In the data rows, the value 50 means zero.
Here are some numbered points:
array([61, 65, 53, 54, 54, 74, 57, 40, 53, 68, 51, 35]) 0
array([60, 62, 37, 57, 52, 93, 41, 37, 52, 66, 54, 62]) 1
array([47, 60, 39, 48, 63, 48, 52, 34, 57, 49, 53, 53]) 2
array([63, 55, 66, 59, 57, 70, 46, 39, 62, 59, 63, 55]) 3
array([40, 50, 44, 58, 43, 38, 54, 56, 50, 43, 44, 48]) 4
array([59, 62, 50, 59, 47, 94, 59, 32, 59, 51, 37, 56]) 5
array([65, 64, 41, 66, 48, 89, 46, 42, 65, 56, 42, 56]) 6
array([29, 53, 38, 45, 49, 47, 60, 56, 35, 48, 55, 39]) 7
array([56, 63, 45, 61, 52, 90, 49, 36, 60, 56, 49, 58]) 8
array([58, 43, 60, 62, 38, 52, 59, 55, 52, 44, 40, 43]) 9
array([60, 55, 60, 46, 58, 47, 52, 41, 62, 40, 39, 46]) 10
array([66, 59, 58, 62, 58, 99, 43, 48, 66, 52, 47, 51]) 11
array([50, 63, 41, 63, 50, 89, 37, 48, 56, 58, 39, 55]) 12
array([35, 51, 36, 46, 43, 44, 46, 57, 45, 50, 57, 52]) 13
array([38, 65, 51, 55, 41, 53, 50, 58, 45, 60, 49, 51]) 14
array([53, 46, 59, 58, 46, 63, 39, 38, 51, 51, 59, 48]) 15
array([45, 49, 39, 51, 54, 42, 51, 47, 49, 48, 50, 55]) 16
array([62, 68, 43, 62, 56, 84, 53, 44, 56, 61, 40, 56]) 17
array([50, 64, 44, 61, 43, 81, 52, 43, 54, 67, 55, 61]) 18
array([31, 54, 16, 24, 47, 10, 51, 70, 29, 40, 68, 49]) 19
array([40, 58, 42, 51, 55, 28, 56, 61, 40, 56, 51, 41]) 20
array([61, 56, 57, 62, 49, 95, 45, 55, 55, 52, 39, 62]) 21
array([55, 61, 44, 65, 47, 82, 57, 40, 64, 58, 46, 62]) 22
array([48, 58, 49, 53, 52, 33, 44, 44, 49, 58, 58, 48]) 23
array([52, 51, 34, 60, 51, 71, 52, 44, 42, 51, 55, 52]) 24
array([58, 37, 67, 50, 58, 39, 48, 48, 46, 56, 60, 47]) 25
array([60, 47, 53, 59, 55, 66, 49, 31, 66, 51, 47, 56]) 26
array([49, 49, 49, 53, 27, 47, 63, 49, 47, 55, 62, 51]) 27
array([46, 57, 39, 46, 39, 30, 56, 60, 53, 46, 48, 43]) 28
array([70, 27, 58, 34, 84, 46, 44, 36, 60, 47, 54, 63]) 29
array([23, 55, 32, 38, 50, 22, 58, 55, 27, 39, 61, 56]) 30
array([53, 62, 46, 64, 48, 88, 45, 47, 57, 61, 37, 64]) 31
array([28, 67, 32, 39, 56, 10, 52, 66, 32, 39, 84, 43]) 32
array([41, 43, 47, 58, 41, 49, 61, 62, 50, 44, 40, 42]) 33
array([ 6, 53, 17, 38, 42,  0, 53, 67, 15, 35, 62, 42]) 34
array([16, 59, 33, 28, 42,  0, 61, 69, 35, 40, 79, 45]) 35
array([32, 52, 39, 42, 41, 23, 64, 69, 36, 38, 60, 43]) 36
array([57, 48, 51, 68, 61, 99, 45, 38, 57, 72, 33, 73]) 37
array([37, 53, 30, 44, 37, 36, 64, 57, 37, 63, 53, 43]) 38
array([59, 40, 64, 49, 66, 49, 44, 52, 57, 47, 45, 50]) 39
array([72, 31, 67, 37, 66, 53, 45, 39, 64, 46, 37, 55]) 40
array([62, 52, 58, 51, 49, 43, 50, 37, 49, 55, 57, 37]) 41
array([64, 31, 72, 36, 62, 49, 40, 31, 47, 42, 41, 58]) 42
array([48, 51, 52, 47, 39, 39, 50, 64, 60, 58, 52, 36]) 43
New points follow, each followed by the numbers of its three nearest points above, smallest number first.
array([34, 56, 46, 47, 49, 29, 52, 59, 34, 34, 54, 42]) 7 20 36
array([56, 64, 61, 59, 44, 92, 44, 53, 57, 57, 42, 60]) 12 21 31
array([39, 66, 41, 45, 43, 62, 47, 62, 46, 52, 54, 46]) 7 13 14
array([84, 46, 51, 56, 69, 55, 47, 39, 61, 56, 48, 53]) 26 39 40
array([56, 42, 52, 41, 54, 39, 51, 57, 63, 53, 40, 52]) 10 16 39
array([62, 43, 55, 53, 60, 67, 47, 31, 55, 53, 49, 63]) 3 15 26
array([58, 42, 62, 53, 66, 67, 50, 30, 68, 45, 41, 57]) 10 26 40
array([57, 40, 62, 51, 46, 60, 42, 40, 50, 44, 52, 44]) 15 39 41
array([41, 47, 51, 43, 64, 58, 49, 37, 61, 54, 50, 54]) 2 16 26
array([55, 58, 54, 47, 47, 46, 52, 59, 54, 57, 53, 50]) 14 23 43
array([43, 43, 58, 46, 47, 49, 62, 54, 51, 54, 45, 49]) 4 9 33
array([67, 33, 68, 33, 61, 37, 57, 46, 61, 50, 27, 54]) 39 40 42
array([64, 53, 46, 48, 33, 45, 39, 54, 60, 43, 49, 39]) 28 41 43
array([ 9, 57, 15, 31, 48,  2, 56, 74, 23, 34, 67, 46]) 19 34 35
array([63, 35, 49, 53, 60, 59, 40, 35, 58, 49, 46, 54]) 15 26 39
array([55, 46, 43, 47, 51, 47, 38, 55, 62, 50, 47, 47]) 16 39 43
array([71, 42, 66, 42, 62, 38, 50, 41, 47, 57, 52, 54]) 25 39 41
array([59, 40, 64, 46, 42, 39, 60, 57, 52, 50, 46, 41]) 9 25 43
array([52, 41, 54, 57, 64, 62, 29, 35, 49, 53, 51, 61]) 15 26 39
array([56, 57, 44, 64, 48, 70, 51, 50, 43, 60, 53, 55]) 17 18 24
array([59, 47, 68, 49, 53, 54, 43, 61, 65, 51, 51, 57]) 10 25 39
array([48, 47, 67, 45, 51, 49, 42, 56, 50, 44, 53, 49]) 15 25 39
array([61, 38, 49, 61, 50, 63, 48, 26, 57, 56, 45, 66]) 15 22 26
array([70, 43, 63, 52, 54, 64, 44, 41, 64, 43, 46, 56]) 26 39 40
array([66, 36, 77, 29, 58, 30, 58, 48, 65, 49, 38, 49]) 10 39 40
array([62, 38, 71, 45, 67, 64, 44, 33, 39, 43, 35, 52]) 39 40 42
array([57, 36, 53, 51, 40, 46, 64, 54, 55, 46, 41, 48]) 4 9 33
array([55, 34, 69, 38, 56, 46, 54, 55, 67, 53, 41, 61]) 10 39 40
array([55, 43, 62, 46, 54, 54, 50, 50, 49, 49, 50, 51]) 15 25 39
array([31, 60, 37, 46, 52, 25, 54, 47, 34, 30, 69, 56]) 30 32 36
array([60, 53, 57, 48, 53, 46, 49, 43, 48, 48, 59, 45]) 23 25 41
array([58, 45, 58, 47, 46, 38, 53, 52, 40, 53, 46, 35]) 25 41 43
array([35, 57, 39, 61, 51, 40, 61, 62, 40, 39, 38, 52]) 4 20 33
array([58, 43, 47, 53, 56, 49, 44, 42, 48, 55, 55, 43]) 15 16 41
array([33, 67, 54, 36, 54, 40, 57, 42, 35, 42, 53, 34]) 7 20 23
array([65, 52, 60, 50, 48, 44, 50, 41, 51, 59, 49, 47]) 23 25 41
array([75, 27, 62, 30, 57, 49, 47, 35, 62, 47, 40, 53]) 29 40 42
array([58, 43, 56, 62, 51, 52, 52, 62, 55, 54, 50, 52]) 9 33 39
array([56, 45, 57, 51, 40, 40, 58, 55, 51, 38, 34, 44]) 4 9 33
array([70, 39, 73, 41, 65, 45, 36, 51, 57, 53, 51, 56]) 25 39 40
array([33, 56, 29, 39, 39, 20, 48, 63, 33, 43, 57, 37]) 19 30 36
array([70, 36, 65, 52, 75, 65, 44, 31, 65, 43, 48, 58]) 26 29 40
array([47, 51, 52, 45, 53, 46, 58, 48, 40, 49, 56, 44]) 7 16 41
array([37, 69, 57, 41, 41, 40, 65, 67, 37, 55, 32, 51]) 14 20 28
array([27, 48, 41, 44, 42, 14, 61, 66, 38, 43, 68, 55]) 30 35 36
array([65, 47, 56, 71, 62, 87, 46, 44, 67, 66, 40, 51]) 6 11 37
array([51, 28, 46, 40, 53, 46, 62, 54, 58, 35, 43, 41]) 4 16 33
array([66, 45, 51, 57, 51, 64, 46, 45, 65, 42, 54, 50]) 3 15 26
array([54, 43, 52, 50, 66, 53, 49, 49, 57, 51, 56, 56]) 16 25 39
array([77, 57, 64, 39, 50, 39, 46, 42, 58, 43, 25, 49]) 10 39 40
array([ 7, 60, 20, 28, 63,  0, 53, 66,  7, 32, 70, 55]) 19 34 35
array([32, 58, 31, 37, 46, 25, 65, 48, 25, 37, 62, 46]) 7 30 36
array([68, 45, 62, 56, 52, 44, 45, 44, 52, 60, 51, 37]) 25 39 41
array([44, 61, 49, 48, 46, 60, 38, 50, 48, 57, 38, 49]) 14 15 16
array([33, 59, 30, 43, 47,  6, 54, 55, 26, 38, 57, 49]) 19 30 36
array([66, 54, 47, 61, 48, 71, 55, 47, 46, 50, 40, 49]) 17 22 24
array([58, 45, 69, 52, 59, 49, 51, 45, 51, 56, 56, 58]) 25 39 41
array([16, 64, 36, 40, 38,  7, 62, 62, 39, 42, 76, 47]) 32 35 36
array([26, 59, 45, 49, 39, 18, 57, 59, 35, 42, 67, 41]) 20 30 36
array([72, 49, 58, 51, 51, 34, 59, 59, 43, 48, 30, 51]) 9 10 39
array([52, 38, 63, 55, 46, 46, 46, 55, 58, 44, 47, 38]) 9 39 43
array([51, 44, 50, 52, 49, 28, 43, 47, 66, 50, 65, 44]) 23 41 43
